Where one turn sends some rows of the set: a few examples, then the rows asked
fufot: [-15 -10   3   7  25   3 -27 -23 -44  -2 -15 -53  11 -43   3 -41 -10  25
   9  16  12 -40 -25  -1  -5  -6  -6 -45 -24   0   5  39  38 -21  27]
memi: [  2 -24  -3  -7   8 -13 -10 -11 -34 -14 -14 -55   5 -17 -13 -32   7  25
  12  -4  14 -46 -25  13  -6 -39   8 -51  -6 -19  17  29  27  -8  43]
Dofi: [ -8 -21 -31   7   7 -12 -58  39   2  36 -14 -37  -4 -19  33 -10   6 -19
  31  20 -14 -11 -16  14 -13 -37  43  13  -4  50 -17 -10   4  20  26]
rito: [ -8 -56  20 -19   8 -38 -16  19 -20  11  -6 -60   4 -14   4 -23   9 -12
   3   7 -15  30 -46 -15 -32   7   0 -28   4  43 -30  -3  -2   7  14]
Loseg: [-29   8 -21  -6 -10   4 -27  20 -12  -7   4 -10  21 -11  27   9 -46   5
   7  38  -9 -11 -35  46 -43 -33  21 -15   7  12  22   5  56  27  20]
tam: [-36 -29 -46   0  28 -14  -9  21 -14  35 -24 -50  25  16   1 -27   8  35
 -17  -9  -9 -12 -52  21  16 -13  -5 -24  -7  -2  -7  40  33  -4   9]
Mugol: [-12 -32  31  -9  -1 -42 -19  36 -29  24 -16 -62  -5   4  27   8   3 -19
  -2  12  24   0 -54  -6 -36 -17  38 -20   4  50 -25   8  -4  -3  15]
fof: [-27 -34  37  -7  -5 -27   1  13 -39 -16  27 -21  12 -22  12 -10 -32  14
   1   7   9 -15 -39  24 -16  -7  34 -42  28   7 -16  24 -14  -6  20]
kam: [ -7 -65 -10 -17  -7 -41 -21  39 -39  13  -2 -58  11   6   5 -11  19  -9
   0 -11 -17  -6 -37  -2 -18 -11  22   4  16  49 -27  21  -7  13  13]
non: [-10  -8 -17 -15  43 -14 -24  -6 -27  18 -34 -58   2  -3   1 -20  -2  29
  30  -4  16 -31 -23  -3  21 -13  27 -48   3   1  16  32  28 -27  31]
Sodaz: [  9 -19  -5  36  15  -3   7  -7  -1  20 -18 -24 -13 -20 -12 -25 -45   8
 -14  20   7 -25 -37   9  -3 -13   3 -57  -9   6   6  12  59 -17  15]
manu: [  5  -3 -35 -10  13 -27 -42  16 -15  24   1 -43 -12 -24  -4 -13   0 -35
  16  21 -11  -4 -20  13  -1 -38  10   2 -21  52  12 -27  33  21  19]
fivo: [-16 -13 -38   6   5  -9 -42  22 -11  -8 -15 -10  26  12  43  13 -44   6
  19  41  10 -20 -28  48 -33 -25  26 -22  10  36   6   0  18  33  28]
maleg: [ 10 -22 -13  -1 -11  18 -33   5 -18 -12 -18  -8  33 -18  28  20 -44   3
  -4  34   9 -17 -10  38 -42 -28  32 -22   6  40   9  -5  38   8  22]
pefof: [-18 -42  21   1  13 -45 -18  40 -32  23 -11 -66 -19 -17  11 -28   9  -5
   4   9  -2   5 -25  -1   5  -2  43 -12   1  37 -40   8  -9   3  36]
Fad: [-18 -13 -42   4  42  12  -4 -12 -11  37 -13 -29  25  12  23 -34 -19  13
  -9  -5   7 -14 -64   6 -10  -8   4 -40 -22  21 -21 -24  29  -9 -11]
Tus: [ -4 -16 -38   2  19 -27 -52  55  -5  38  -8 -55  11   3  40 -29  -1 -29
   7  18  -8 -10 -28  21 -23 -17  19  -9 -12  45   8  -9  33  34  21]
dob: [  5 -29   0 -12  25  -1 -32 -18 -38   4 -13 -50   9 -25   6 -49   2  10
  21  -8   0 -37 -31  -2  -1  -6   0 -48   7 -10  23  48  41 -15  19]
loz: [-38 -33 -31  -9  25  15 -20  13 -25  46  -7 -59   0 -19  22 -31  16  22
  10   7   1  -1 -26   6  25 -21  -9 -41  13 -13 -17  34  26 -23  26]
Raf: [-23 -17  24 -19 -16 -11 -12   6 -40  -5   3 -35  14   1  39   3 -37  13
  -4  21  17  -1 -11  31 -35  -8  47  -8  33  24 -31  20   3  -4  -1]
veku: [-23 -34 -41 -15  10   3 -16  17 -39  30 -12 -44   7  -6   6 -30  35  17
   1 -14 -29  -9 -25  12   0 -12   1 -27  -6 -19 -45  33  23  -6   4]
Gen: [-33 -23  42 -18  -1 -11   2  -7 -57 -22   2 -24  12 -25  13 -10 -36  24
   6  21   4  -4 -45  19 -24  -6  47 -20  18  11 -18  15   6   9  32]
tezod: [-25 -21  18  -3 -23 -25   8  13 -41 -26  17 -24   4 -14  16  16 -30  21
   3  27   8 -17 -56  32 -29 -12  32 -29   8  23  -8  39  -1  27  27]
gibov: [ -9  -2 -24  39  18 -15   9 -22   1   5 -19 -30  -4  -9  -5 -35 -41  21
  -2  17 -19 -31 -41  -3 -23  -6  -4 -40 -15  11   5  -1  54   1   3]
tibup: [  2 -14   7   5  24  14 -14 -18  14  13 -10 -33   7 -39   2 -32 -33  25
  11  18  -2 -22 -10 -25   4   5  17 -41  -1   6   6   4  49 -18  11]
geg: [ -2  -5  -9 -10 -15   7 -47   2 -36   2  11 -10  25  -4  22  -6 -29 -12
  -5  31 -12 -28 -13  54 -17 -39  35  14  17  26   5  10  32  36  18]
kirid: [ -4 -11 -41   2  -1  15 -43   2 -38 -11 -14 -31  29  -5  12 -14 -44   9
   2  22  19   4 -11  68 -30 -24  21  -9  10  15  18  -2  39  21  22]
gude: [ -1 -39  25 -21 -17 -27   3   9 -57  -6  -8 -26   5 -10  12  24 -15  10
  15   8  19 -15 -28  24 -19 -27  35 -35  31  19  -5  41   3   1  29]
Pedu: [-14 -15 -54   6  34   3  10  -5  -3  46 -12 -41  11  12  33 -43 -10  14
  10  -9 -16  -5 -65   1  -2 -15  -1 -37  10   9  -9  -9  22  12  -5]
vobib: [-18  -5 -29   3  -7   2 -35  19 -28  -8  -8  13  25 -16  21   5 -62   6
   7  21   6 -21 -42  61 -29 -12  20 -20  18   7   6  -2  36   7  24]
gak: [ -9 -43   3 -20  -1 -41 -26  36 -11   8  10 -72 -15 -11  16 -32  27 -12
   2  -2 -24   0 -33  -4  -8  -8  42 -34 -11  46 -27   4  -4  -3  22]
lapi: [ -5 -16 -40   5  -3 -16 -36  30  -4  26   7 -31  16 -14  25  -1   0 -26
  -6  13 -19 -16 -22  15 -27 -43  23  11 -19  64 -14 -17  23  21  -2]
naz: [-25 -14  23   2  -4 -27  13  -1 -42   0   4 -22  10 -27  19   5 -18  13
   3  -8  22  17 -33  43 -42 -28  21 -29  20  -2 -16  33   1   5   7]
Vad: [-48 -23 -45 -21  25 -11 -21  -1 -10  40  -6 -44  -3   0  11 -30  19  22
   9  -8 -14  -8 -26   7  11 -26  -5 -20   9  -4 -22  25  33 -35   6]
lapen: [ -1  -1 -55  -8   0 -10 -60  39  -5  25 -22 -32  -2 -10  28 -13  -2 -22
  13   6 -17 -14 -37  29 -17 -22  33  -5 -28  43   1 -20  41  17  26]
kodo: [-14  -4 -49   8  36  20   8  11  -8  39  -9  -7  13 -14  30 -27  -8 -17
   5   0 -15  -6 -42  -3  -7  -4  -2 -21  -5  28 -22  -8  19 -12 -25]
Fune: [-18 -12 -19  16  20   2   6  -5   9  37   5 -12  31 -24  21 -38 -14  14
 -20  -2 -11 -17 -57  -2  -1  -8  -7 -22 -26   9  -8   8  42  13 -14]
fub: [-10 -51  18 -13 -22 -18 -26  32 -35   5   7 -60  -7 -34  12 -24   8   2
  10   8 -18  -7 -45 -11 -18  -3  44  -2  -2  43 -31  22 -11  14  24]
vesaf: [  7 -35 -12   0 -12 -24 -58  43 -14  27 -11 -45   4   7  -2  -2   1 -35
 -10  31 -17 -17 -50  11 -18 -36  16  -2  -1  54   1  -5  33  35  33]
vitun: [  2 -12 -18  25  26   7  11  -5  12 -10 -23 -26  -1 -17  -1 -29 -44   7
  -3  22  13 -29 -30   1 -18 -19   3 -43   6  28  27 -10  35 -25  17]

gude moves to maleg
memi moves to vitun
Pedu moves to loz
Where do these go?
fivo moves to Dofi
lapen moves to gak
rito moves to naz
Fune moves to tam
Raf moves to geg
dob moves to Sodaz
Gen moves to Loseg

Where one turn sends some rows of the set: a few examples, then the rows asked
zaz: [ 27  -3 -16 -10  13  15 -10 -21 -13 -21  28   7  -8  -3  14  26   4 -33
 -30  -9  19   0 -44  15  10  -5  -5   5 -12  -6  -1 -28]
faz: [ -9   4   0   6  -3   6  -3   9  -7  10  -7 -33   1 -19 -41   6 -13 -11
  11   0 -16   5  -6   4  35 -22 -36  48  21   7  11 -14]
salu: [-28   0  -1  35  -5  -5 -14 -14  -6   7 -12  30  13  -5  -1  -4   1  19
   4  -2  40 -24  -9 -11   3  27  23  -3   7  24 -28  -4]
gepuv: [-31  12  -4 -25 -15  12  -7  -6 -15 -31   8  -2  -7 -15  -7   8   1 -17
  14  35 -19  32  -3  11  11  -7 -32   2   3  16 -15  29]
rezo: [ 20 -17  -9 -14  11  11  18   0 -61 -14   4 -14  19  14   0  -5  13  -6
  24  -7  -3  -6  -6   3  -9   2  26 -23  17  40   3 -11]
Guta: [ 17   2  -5 -22  12  -4  20  10 -62 -12   0 -21  10  24   4  -5  14   4
  17  -3  10 -10  -5   9   3  13  29 -24   5  34   5 -17]
Dafet: [-18  25  13   8 -12  -3 -32  20  24 -20  -5  15 -13 -32 -13 -34 -35   0
   8  18  -4   2  -4  -2 -19  -9 -18  17  20 -17   3  -1]
Zaden: [-25   3 -13  33  -5 -13  -6   3  -9  11  -6  26   6  -2  -6   1   3  17
   9  -4  37 -28  -4   5   1  39  34   5 -14  18 -15   0]
maku: [ 30  12  12 -34 -27 -20   7  16  11   1  -3   4 -12  14 -15  10 -41 -16
   0  12 -39   3   7 -21  -7 -16 -37  11  11   6  13   0]
Dadi: [ -2 -12   1 -11 -24  -4   2  24  26 -12  24  -6  10  23  26  -2  -9  15
 -40  -9  19 -11  23 -18 -29  -6  13 -21 -27 -10 -15 -17]
guve: [ 36 -32 -23   4  -1  -7  -5  17   2   7  -9 -28   8  37  -2 -11  19  -1
 -16 -21  -2   4 -10 -13 -10  19   3  19   1 -39   5 -40]
vutem: [ 19  -6 -26   1  10  17 -19 -10 -19 -16  48  15   7   2   5  15  10 -19
 -29   0   2  -3 -39  13  11  14   5   4  -6  -1  12 -38]
Gafu: [-35 -15 -13  43   0  -7  -9   5   6  19  10   2  21   8   4  -9  -6  19
   2   1  32 -14  -5 -14   1  30  30  -6   5  21 -23   0]
morul: [ 25   0   2  -6  18   3  -1 -11 -12 -31  33   8  -3   2   1  28   3 -25
 -23  -5  29  -7 -45   3  12   7   4   7 -19   0   1 -42]
kef: [  8   7  -9  22 -13   7   7  13   5 -23 -24  -3   3   8 -29 -20 -19  21
  22  20 -22  22   8  -8  -6 -25  -9   5  14  26  -9  44]
Dubus: [ 13  -9  -9 -15  13  10   3  -1 -57  13  19 -11  17  22   3   2  12  16
   4  -6  -7   4  -5  -9  -2  10  25 -37   8  41   2  -2]
pib: [ 34 -31  -1   2  14 -11   4  27   9  12 -11 -23  11  12 -11   6  14 -20
   5 -25  11  -2  -2 -16 -23  21  19  29  -2 -33  -3 -37]
sev: [ 24  10   8 -26 -30 -15   9  19  15   2   0   2 -15  16 -13  10 -33 -24
  -5  14 -41  14   5 -28  -2 -17 -41  16  18   1   3   0]
pon: [  4   2  -8 -16 -19  -5  28  29  18   0  12   0   0  13  33  -8 -23   9
 -25 -14  22 -31  26 -11 -27 -15   8 -28 -12  -7 -22  -5]
loda: [ -9   2  -4   6  -7  12  -1   8  -8  -3  -2 -32  -5 -15 -44   3  -4 -12
   0   5 -25  15  -9   1  33 -27 -36  43  24  11   6 -16]
Gog: [ 27 -36 -15  -3  -5  -5   3  18  17  13 -25 -19   8   9 -17   0  22 -13
 -14 -24   3  -9   2  -9 -21  20  10  33   3 -28  -5 -42]
Laf: [ 16   4  -3  14  -5   4   8  13   5 -27 -35 -14  10   7 -29 -20 -17  25
  28  20 -13  21   6  -3  -4 -22 -11   7   9  22  -4  42]
rira: [ 13   4  -5 -13  -3 -11  14  26  12   1  19  -2  -3   5  21  10 -20  13
 -24 -20  24 -27  29  -4 -30 -12  22 -23 -31 -16 -17   1]
nubok: [-29   6   0 -35 -13  11  -3  -4  -7 -30  12  -3  -2 -20  -7  17  -6 -18
  18  32 -10  24  -1  11  10  -7 -35   3 -10  15 -10  28]
rus: [-20  24  13  12 -17  -4 -31  19  24 -14  -2  10 -16 -28 -18 -30 -31  -1
  -2  15 -14   7   7 -12 -20 -15 -20  15  27 -18  -6   0]

rezo moves to salu
nubok moves to Laf
gepuv moves to kef
Where do these go?
vutem moves to Dubus
Zaden moves to rira

